x =
array([ -15.8, -110.7,  137.4,  108.7,  100.5,   11.7, -168.6, -137.8,
       -167.3,  145.5, -122.6, -109.9])
Find the entry just right of -137.8.
Answer: -167.3
Find the entry just left of 100.5.
Answer: 108.7
Find the entry just left of -137.8.
Answer: -168.6
The entry just right of the largest entry: -122.6

X =
[[ 22 -23  10  -2  10  -9 -28 -11  -3  21  -1  -6  19]
 [ 11   7 -22 -15 -14  12  -1 -27  26  -3 -22  -2 -11]
 [ 10 -26  -7 -16  13  22   2 -12  19  17 -14 -17 -10]
 [ -8  13 -15  -3 -17  21  21  -6  18  -8 -10 -12 -29]
 [-22   3  23  13   9 -12   5  25 -24  -8  18  10   5]
 [ 11   9 -23 -14 -14  11   0 -26  25  -3 -21  -2 -12]
 [ 16 -22  13   1  12 -16 -28  -1 -12  17   5  -1  23]
 [ -9  -1 -27 -26  -5  11  21   0  16 -14 -16   6 -18]
 [ 10 -32  16  -1  24  12 -10  -3   1  26  -1 -17   3]
 [-18   7 -10 -11  -2 -22  11  22 -16 -22   5  26   7]
 [  9 -30  20   3  25   8 -12   1  -3  25   3 -15   7]
 [-11  32 -18  -3 -20  -6  12  -3   6 -28  -6  20  -4]]
Counting starts at 1.
Read off the entry in the bottom-left corner.
-11
The entry in row 1 and column 3 is 10
Read off the entry at row 1, column 2.
-23
Read off the entry in the top-left corner.
22
The entry in the top-right corner is 19
The entry just right of the smallest entry is 16
The bottom entry of the column that holds the largest entry: 32
Read off the entry directly below the smallest entry.
7
Read off the entry in row 2 and column 1.
11
The entry directly above -4 is 7
Read off the entry at row 3, column 2.
-26
The entry just left of the smallest entry -> 10
Read off the bottom-right entry.
-4
The entry in row 3 and column 1 -> 10
The smallest entry: -32

A = [  1  10  25   4 -19  27 -29  -3 -20 -15  15 -17  13]
The first entry from the right?
A: 13
The entry just right of 10 -> 25
The entry just right of -20: -15
The second entry from the right?
A: -17
The first entry?
A: 1

1.5	2.6	-0.4	-0.3	0.3	-0.1	-0.2
-0.8	-1.2	-1.1	-1.0	-1.2	-0.9	0.3
-0.8	-1.2	-0.1	-0.3	-0.2	-0.6	-1.9
-2.0	-2.8	-0.8	-0.8	-1.3	-0.9	-0.9
-1.0	-1.6	0.2	0.0	0.2	-0.7	-2.8
-1.6	-2.2	-1.0	-0.9	-1.2	-0.8	-0.2
0.3	0.7	0.3	0.2	0.8	-0.4	-2.5
Rows and columns are numbered from 1.
The entry just left of the centre entry is -0.8
The top-left entry is 1.5
The entry at row 2, column 1? -0.8
The entry in row 1 and column 3? -0.4
The entry in row 1 and column 2? 2.6
The entry at row 3, column 1: -0.8
The entry in the bottom-right corner: -2.5
The entry directly below the centre entry? 0.0
The entry directly above -2.2 -> -1.6
The top-right entry? -0.2
The bottom-left entry? 0.3
The bottom entry of the column that holds the largest entry? 0.7
The entry at the centre: -0.8
The entry just right of the centre entry? -1.3
The entry in row 2 and column 3? -1.1
The entry directly above the centre entry? -0.3
The entry directly below the largest entry -> -1.2

grid =
[[ -1 -38  -6  -5  13   6   3   4   4   5  25  10 -25]
 [ 15 -22 -12 -13  15  -3   9  -4 -12  10  31  -3 -16]
 [ 31 -22 -31 -13   5  -9   6   4   4 -10  -4  -3 -25]
 [ 31 -19  18 -21   2   0  -3   9 -29   0  25 -11 -28]
 [ 15 -35 -12 -21   2   6  -3  13  10  -5  -9  22 -19]
 [ 23 -19 -24  -5  18 -12   3  13 -18  30  14   6  -6]
 [ 31 -22   0 -28   2   0   3   4 -18  -5   8   1 -19]
 [ 19 -35  -6  -5   5   9  -8  22  10  -5   8   1 -31]
 [ 19 -29   0  -9   2   6 -11  26  -7  10   8   6 -25]
 [ 11 -32   6 -28   2   6   3   0  -7  -5   2  18 -19]]
Counting starts at 1.
The entry in row 2 and column 1?
Answer: 15
The entry in the top-left corner is -1
The entry at row 1, column 2?
Answer: -38
The bottom-left entry: 11
The entry in row 3 and column 1?
Answer: 31
The top-right entry -> -25
The entry in the bottom-right corner?
Answer: -19
The entry at row 1, column 3?
Answer: -6
The entry directly below 30 is -5
The bottom entry of the column that holds the smallest entry?
Answer: -32
The entry directly below the smallest entry -> -22

Questions about the array below. Counting starts at 1.
1) Report the entry at row 2, column 1.
2) Report the entry in the top-left corner.
3) Report the entry just right of the largest entry.
4) Report the entry at row 1, column 3.
5) Report the entry at row 3, column 1.
6) Report the entry in row 3 and column 2.
7) Report the top entry of the column that holds the largest entry.
[[-13  -1   9  13 -11  -2  11  23  32  32  25 -12  -1  14  19  18]
 [ -6  -9  -8  -6   2  -3  -9 -14 -18 -21 -22  20 -17  12   8   5]
 [  0   3   5   7  -2   2   7  13  17  20  17 -15  11  -6  -4  -4]
 [ -9   1   7   7  -4   1  12  21  27  30  25 -19   9   0   7   9]
 [  9  16  19  20 -18 -11  -3   6  10  12  11  -6  -1   8  14  17]
 [  8   3  -1  -5  10  14  17  21  22  27  30 -34  35 -34 -31 -25]]
1) -6
2) -13
3) -34
4) 9
5) 0
6) 3
7) -1

W =
[[  4  17 -20 -18  25  -7   8   7  -5  24  20  20  -5  33]
 [ -4  35 -26 -11 -21  17  16 -24  27   4  -5   5  20  34]
 [  6 -21  12   6 -37  29   9  12  36  11 -15   7  -9  -8]
 [-30  19  -4 -27  -1  10 -24 -10 -29 -35 -13 -10  20 -14]
 [ 29   8  36 -12  18  -3 -34  -8  32 -19  27 -10   4 -11]
 [ 10   4  37 -36  25  27 -31  35 -17 -21 -12 -18  21  13]
 [ 13 -36 -34 -34   4 -31 -10 -32 -15  22  24   9  31  -4]]
Rows and columns are numbered from 1.
The entry in row 1 and column 3 is -20
Read off the entry at row 2, column 1.
Answer: -4
The maximum -> 37
The entry just left of the smallest entry is 6
The entry at row 3, column 1: 6
The entry in the top-left corner: 4
Read off the bottom-right entry.
Answer: -4
The entry just right of -27 -> -1
The entry at row 3, column 3 is 12
The entry directly above the smallest entry -> -21
The entry in the bottom-left corner is 13
The top-right entry -> 33
Read off the entry in row 2 and column 3.
Answer: -26
Read off the bottom entry of the column that holds the smallest entry.
Answer: 4
Read off the entry at row 1, column 2.
Answer: 17
Read off the entry just left of the largest entry.
Answer: 4
The entry in row 3 and column 2 is -21
The top entry of the column that holds the smallest entry is 25
Read off the bottom entry of the column that holds the largest entry.
Answer: -34

B = ((-8, -2, 1, 18, -1, -30), (6, -21, -19, 17, 6, -16), (-29, -3, 8, 10, -5, -2), (-23, 6, 17, 4, -18, -20), (-7, -1, 7, -1, -4, 22), (22, 5, -4, 14, -5, -8), (26, 19, -28, 24, 24, -4), (-9, -1, -21, 1, 6, -30), (15, -9, 2, 13, 13, -3), (-4, 12, -23, -9, -36, 22))
What is the entry just left of 18? 1
What is the entry just left of -36? -9
What is the largest entry? 26
The entry just right of the largest entry: 19
The entry just left of 2 is -9
What is the entry just right of the smallest entry? 22

Questions about the row below.
1) The entry just left of 20?
2) The entry just right of the smallest entry?
(37, -41, -21, 17, -21, 20, 3, -14)
1) -21
2) -21
